These are runs of 5 systems, one row a step. Runs of the same system follow the same rule from any start.
seq 1, T, 6 rows:
[[ 22   6  17  15  -3 -45 -37 -19  -4  31  20 -14 -18 -11  12 -24  17  -1
    3  26  30  41  22 -23  -6   4 -25 -34 -22   7  -2  29]
 [ 25  -5  10  -4  -7 -40 -33 -12 -22  50   7 -19 -12   1   6 -31  19  -8
    8  40  38  35  16 -22 -12   1 -17 -20 -15   7 -11  27]
 [ 24 -18  -2 -17  -7 -23 -22   2 -29  57 -14 -19   2  11   1 -33  22 -10
   13  42  37  20  16 -20 -15  -2  -4   0  -7   5 -18  18]
 [ 17 -34  -8 -31   3 -12  -8  10 -28  56 -30  -4   7  20   1 -36  18  -7
   15  33  23   1  15 -13 -17  -1   5  10   8   2 -25   5]
 [  7 -39 -18 -34  12  17   6  18 -23  43 -37   4  13  29  -8 -28  19  -2
   10  10   7 -20  13   0 -24  -4  11  20  18  -1 -22  -9]
 [ -5 -38 -20 -32  14  46  14  26  -6  18 -38   7  22  35 -18 -14  13  -4
    1 -20 -11 -35  -2  14 -20  -6  18  22  28  -5 -10 -27]]
seq 2, B, 6 rows:
[[ -2 -13 -17 -31  16  43  11  20  40  -2  -5  23  34  12  -4  -8  36  11
  -25 -48 -11 -12 -18  35  13  -4  -4  11  37   4  24 -25]
 [ -2 -22 -23 -32  16  40  14  21  20  21 -21  23  37   7  -3 -10  45   5
  -18 -42 -10 -14  -1  31  10  -7   6  13  43  -3  21 -18]
 [ -2 -25 -23 -28  16  24  14  18  -4  36 -30  18  32   3   6  -7  44  -1
   -7 -27  -3 -16  25  17   2 -11  12  15  53  -6  16  -5]
 [ -3 -24 -18 -22   9  -3  15   5 -28  46 -28  11  22  -7  10 -11  36  -9
    5   4   8 -15  41   0  -2 -17  15  13  40  -7   6  13]
 [ -5 -16 -11  -5   3 -29  19  -3 -48  47 -19   1   4 -13  20  -3  22 -14
    8  29  12 -10  51 -12  -6 -20  17  14  25  -8 -15  25]
 [ -4  -2  -8  11  -1 -36  19  -9 -58  31 -13 -11 -10 -27  18   3   6 -21
   20  45  13  -6  44 -24  -7 -11  17  13   6  -6 -22  29]]
seq 3, T:
[[ 22 -20  -9   9 -16 -41  -8   2 -33  26  -6 -31  -7  -8  -1 -37  -7 -20
   19  62  39  14  14 -25   8  -3   0   8 -28  13 -38  19]
 [ 14 -29 -11  -6 -11 -20   3   9 -39  22 -22 -27  -4   9  -3 -34 -12 -19
   27  54  26  -3   8 -24  -8  -2  10  21 -20   0 -38   8]
 [  4 -32 -11 -19  -2   3   8   9 -36  18 -29 -14  -8  32  -6 -22 -17 -14
   21  32   6 -18   3 -12 -23  -1  13  24  -7  -7 -34  -3]
 [ -9 -33  -7 -22  10  39  12  12 -23   7 -30  -6  -7  44 -17  -4 -18  -6
    9   6 -16 -38  -9  -1 -30   0  20  19  -4 -12 -18 -22]
 [-13 -14  -3 -20  10  58  15  14   0  -7 -21   6  -5  50 -18  15 -22   8
   -2 -22 -32 -40 -18   7 -30  -2  22  14   7 -19  -5 -34]
 [-21   2   8 -14  17  55  17  13  20 -28  -5  19  -3  38 -14  21 -19  17
  -12 -45 -42 -29 -24  18 -22  -1  12   7  15 -12  10 -31]]
seq 4, H:
[[-10  -7 -19 -20  -6 -15  35  -9 -46  -7 -17 -15   1 -25   7  29 -12 -14
   28  35 -12 -26  21 -24  -5 -16  16  23   2 -32  -2   5]
 [  4  -8 -34 -26  -8 -25  17 -17 -47   0 -23 -27   9 -41   2  13  -3 -17
   32  48   4 -14  16 -29   3 -11   4  16 -10 -37   6   3]
 [ 16  -5 -33 -27 -10 -33   2 -11 -36   6 -15 -34  11 -45   1   4   5 -19
   30  54  16  -1   9 -29   8  -4  -6  10 -16 -30  10   3]
 [ 26  -4 -27 -19 -11 -39 -11 -15 -18   4  -6 -39  10 -42  -1 -12  12 -18
   27  51  27  18  -3 -27  13  -2 -18   1 -22 -14   4   6]
 [ 33   3 -13  -3 -11 -46 -21 -10  -3   8  10 -33   5 -34   2 -24  18 -13
   18  38  38  36  -8 -18  23   3 -24  -4 -25   5  -6  12]
 [ 31   1   1  19 -10 -39 -26  -3  16   8  21 -20   0 -22   5 -33  14  -9
   -1  24  45  43  -4  -8  28   4 -26  -8 -22  20  -9  18]]
seq 5, Z (6 x 32):
[[  0 -18 -40 -29   4   8  32  12   6 -13 -21   1  51 -34  -5   2  38 -10
    0 -21   9 -16   0  26  42 -24   2  35  40 -14  19 -13]
 [ 14 -16 -40 -25  -4  -9  23  15  10  -6 -13  -1  50 -44  -1  -7  48  -9
   -1 -14  26   2   3  21  49 -25  -7  22  34  -7  17  -3]
 [ 20  -6 -29 -10  -6 -30   5   6   8   5   0  -3  39 -49   8 -20  50 -12
    0   2  37  17   6   7  45 -14 -15  12  21  10  12  12]
 [ 21   3 -10  19 -11 -52  -7  -5   1  15  18 -13  11 -42  17 -25  34 -14
   -2  20  45  38  17  -6  37  -4 -18  -5  -2  20  -3  29]
 [ 15   7   8  39 -11 -59 -16 -14  -6  14  19 -15 -13 -30  18 -27  11  -9
    3  27  36  40  24 -17  20   1 -15 -18 -18  23 -16  35]
 [  4  15  24  49  -5 -51 -15 -13 -14   9  27 -12 -34 -10  15 -10 -22   3
    8  29  22  27  24 -21   1   5  -6 -23 -26  25 -28  39]]
seq 6, Z, 6 rows:
[[-11  13  12  -2  15  40   0   5  48 -33  18  16  -4  20  -8  17  -9  21
  -21 -52 -35  -5 -28  15   0   7  -2 -12   3  -2  20 -20]
 [ -2   0   4 -11  11  45   1  10  51 -30  12  18  12  19  -9   3  -2  21
  -23 -50 -19  -4 -38  24   6   7  -5  -3  10   3  17 -28]
 [  9 -13  -6 -14  10  43  -3  20  52 -17   5  16  20  23 -15 -23  19  11
  -24 -48  -3  -2 -35  32  15   1 -13   3   9  13   8 -28]
 [ 17 -24 -15 -19   2  37  -9  25  53  -1  -2   9  25  27 -16 -43  30   7
  -21 -42  11   5 -31  32  22   3 -14   2   9  22  -2 -25]
 [ 21 -30 -16  -7   0  22 -17  26  42  14 -10   8  25  28 -15 -56  28   4
  -20 -27  24  11 -17  25  21   9 -13   4  10  28  -9 -18]
 [ 16 -31  -6  10  -2   4 -19  22  21  33  -7  -1  19  26  -8 -56  21   1
  -17  -2  30  17  -3  16  16   7  -9   2   3  34 -22  -5]]
seq 7, C, 6 rows:
[[ 20  -1   6 -26   8  24 -35  -3  43   6   5  -6  -1  23 -16 -18  24  10
   -9 -24   2  17 -29   7  -9  12 -27 -27 -12  -3  23 -13]
 [ 21   2   8 -15   6   9 -42  -5  30  31   6  -2  -2  21  -9 -28  30   7
   -7 -17   8  29 -14  -1 -14  12 -22 -34  -8   3  18  -4]
 [ 19  -2  12   0   7 -10 -41  -5  15  51  11   0  -2  15   2 -32  30   6
  -10  -2  20  32   9  -2 -10   6 -20 -28  -2  15   3  11]
 [ 16  -6   7  15   1 -24 -24  -4  -3  59  11   2  -4   8  12 -38  33  -3
  -10  10  26  29  28  -5  -4   1 -11 -25   5  21  -8  22]
 [  4  -4   2  24   1 -33  -7  -3 -20  57   6   8  -1  -3  25 -29  29  -6
   -7  13  27  22  41  -5   3  -4  -1 -11  13  24 -17  33]
 [ -5  -7  -5  29   0 -32  11   3 -27  44   3  10   2 -17  21 -17  25  -8
    0  16  23  11  47  -5   8 -11  10   5  24  23 -23  35]]
seq 8, B:
[[ -1 -22 -18  33 -19 -15  30  15  -6 -39   1 -14   5 -15  -1 -15 -23 -14
    8  18  19 -10  -7   5  39 -10  10  38 -14  24 -42   0]
 [  9 -26 -23  13 -13   6  24  17   1 -49  -7 -24   8  -3 -13 -20 -23 -17
    4   9  15 -17 -22   9  27  -8   6  37 -20  13 -33 -16]
 [ 15 -27 -23 -12  -8  21  13  19  13 -41 -17 -23  11   9 -28 -18 -14 -16
   10  -3  11 -20 -42  14  18  -4  -5  34 -16  -1 -18 -28]
 [ 14 -25 -22 -34   0  42  -5  16  15 -25 -20 -20  16  23 -36 -18  -5 -13
    5  -7   3 -17 -49  16   1   1  -6  22 -14 -11  -6 -34]
 [ 20 -27 -18 -47   2  42 -14  14  16   2 -24 -12  18  32 -34 -20  12  -6
    3  -9   0 -11 -39  12 -13   4 -11   7  -9 -18   9 -33]
 [ 17 -20 -11 -54  10  35 -20   8  16  26 -22  -6  15  33 -22 -17  24   0
   -1 -11   1  -1 -27   1 -24   4 -14  -5   0 -22  19 -25]]
seq 9, C, 6 rows:
[[  6  26  27  -8   4  12 -37 -25  16  14  24  -7 -29  23  -6  14  -7  11
   -2  -3 -15  15 -10 -19 -37  11 -14 -43 -27 -15  23   4]
 [  9  14  27  -1   5 -10 -41 -23  -1  36  16  -9 -33  23   3  -4   1   3
    2  15  -1  25   7 -30 -40  16 -16 -40 -27  -6   9  14]
 [ 12   3  21   6   3 -21 -37 -17 -20  50   7 -10 -29  24   6 -18   4  -1
    6  29  12  27  20 -24 -32  12 -13 -31 -22   3  -5  25]
 [ 12  -8  11   8   0 -29 -22  -6 -32  57  -4  -9 -18  14  10 -31  11  -9
    7  33  24  18  29 -20 -25   5  -3 -13  -8   7 -21  27]
 [  7 -17  -1  14  -4 -32  -3   2 -42  56 -11  -7  -8   5  14 -30  14 -14
   14  38  30  11  39 -20 -11  -6   9   5   5  14 -32  28]
 [  4 -29 -13  12  -1 -31  18   7 -48  41 -19  -2   5  -8  16 -26  13 -18
   13  29  29  -3  41  -8   5 -13  19  21  16  20 -39  20]]
seq 10, H, 6 rows:
[[-12  -8  -6  11   3  41  20  15  29 -46   7   3   4  20 -10   7 -25   8
   -8 -32 -23 -26 -28  19  12   2   8  18  -4   7  -7 -29]
 [-15  -5  -7  11   2  32  31  12  21 -54   4  -2   3   8 -10  16 -27   9
   -8 -29 -29 -27 -21  13  13  -5  14  23   2   0  -1 -25]
 [-16  -2 -10   9   3  23  35   6   9 -56  -1  -6   0  -6  -4  26 -21   5
    0 -21 -26 -30 -14   6  13  -9  16  26   0 -10   5 -18]
 [-13   1 -13   0  -3   8  37   5  -4 -54  -1  -8   5 -17   0  32 -21  -3
    4 -15 -21 -31  -5  -3  14 -14  17  28   3 -18   4 -12]
 [ -8   2 -14   1  -8  -8  37  -6 -12 -50  -3 -17   5 -31   7  36 -12  -4
   11   2 -17 -27  -2  -8  17 -17  16  25   2 -25  14  -1]
 [ -6   7 -19  -1  -4 -21  31  -9 -21 -39   6 -22   7 -44  10  31  -9  -7
   17  19  -9 -14   5 -18  20 -12  12  20  -5 -26  10   3]]

Which system made each run below?
seq 11:
[[  6 -31   0 -14  11  28  -6  19   5  50 -20  17  15  43  -1 -36  32   5
  -12 -23   8  -8  17  12 -17  -1   7  -3  25  16 -12  -5]
 [  6 -26   0  -3  10  -4 -11  11 -18  69 -13   7   6  20   6 -36  31  -4
   -8   5  16   5  32  -3 -15  -1   7  -7  21  16 -17  11]
 [  5 -14  -2  10  -2 -28  -3   1 -30  63  -8   1  -1   6  15 -29  26 -11
    6  26  27  12  41 -10  -9  -5   6  -3  14  19 -19  28]
 [  5  -7   0  24  -5 -47  -1  -4 -38  45  -2  -8  -5 -14  16 -20  16 -16
   15  34  37  17  41 -17  -2 -10   4   2   3  16 -24  39]]
 : B
seq 12 (4 x 32):
[[  8 -12  13   6   8   0 -28   5   4  59   1  11  -3  30   6 -35  31   3
  -11  -3  21  19  20   1 -17   1  -8 -25   5  19  -8  12]
 [  0 -15   3  10   4 -12 -10   3 -14  65  -1   9  -4  15  14 -29  32  -4
  -11   5  18  13  35  -2 -11  -1   4 -12  19  20 -17  19]
 [ -4 -13  -3  14   3 -16   9   6 -27  56  -6  10   4  -2  22 -21  34  -7
   -5   3  13   2  44  -3  -3 -11  10   5  29  19 -15  22]
 [-12 -15 -11  12   4 -19  26   7 -34  34 -13  10  14 -17  21  -8  29 -12
   -3   6  13 -10  47   0  10 -20  18  16  34   7  -8  17]]
 : C
seq 13 (4 x 32):
[[ 24  -9  -7 -24   3 -17 -22   3   4  63  -4   0  20  -3   4 -31  49  -1
   -2  11  34  30  16   3   3   3 -16 -10  19  10   7  15]
 [  8  -5   8  18   4 -34 -23  -7 -12  63   9   3  -4   4  19 -36  25  -5
   -6  22  31  32  38 -12  -4  -3  -9 -20   7  24 -11  33]
 [ -5   6  23  44   1 -33 -10  -4 -20  48  15  10 -27   5  25 -15   0   2
    1  18  10  16  46 -12 -10   5   9 -21   2  26 -28  36]
 [-21  14  30  57   3 -21   7  -3 -24  15  17  12 -42   6  21   5 -29   7
    8  12 -14   4  40 -12 -18   6  22 -13  -1  29 -40  31]]
 : Z
seq 14, 4 rows:
[[  3 -27 -13 -40  16  30  -1  20  -2  48 -33  19  23  26  -1 -16  44   2
   -7 -25  -3 -11  14  13 -16  -2   6   3  43  -6  10 -13]
 [  1 -19 -10 -29  10   0   1   4 -24  67 -23  14  13  12  11 -18  40  -3
    2   4   5  -2  35  -2 -17 -10   8  -4  32  -2   1   8]
 [  0  -8  -3  -2   3 -29   2  -6 -45  62 -12   5  -1  -7  18  -7  28 -15
   12  28  14   5  50 -16 -16 -11   8   0  19  -1  -5  31]
 [  1  -3   2  19  -4 -48   5 -10 -49  43  -6  -6 -13 -20  23  -5  13 -18
   16  37  17   9  54 -25 -10 -11  11  -3   5   2 -18  41]]
 : B
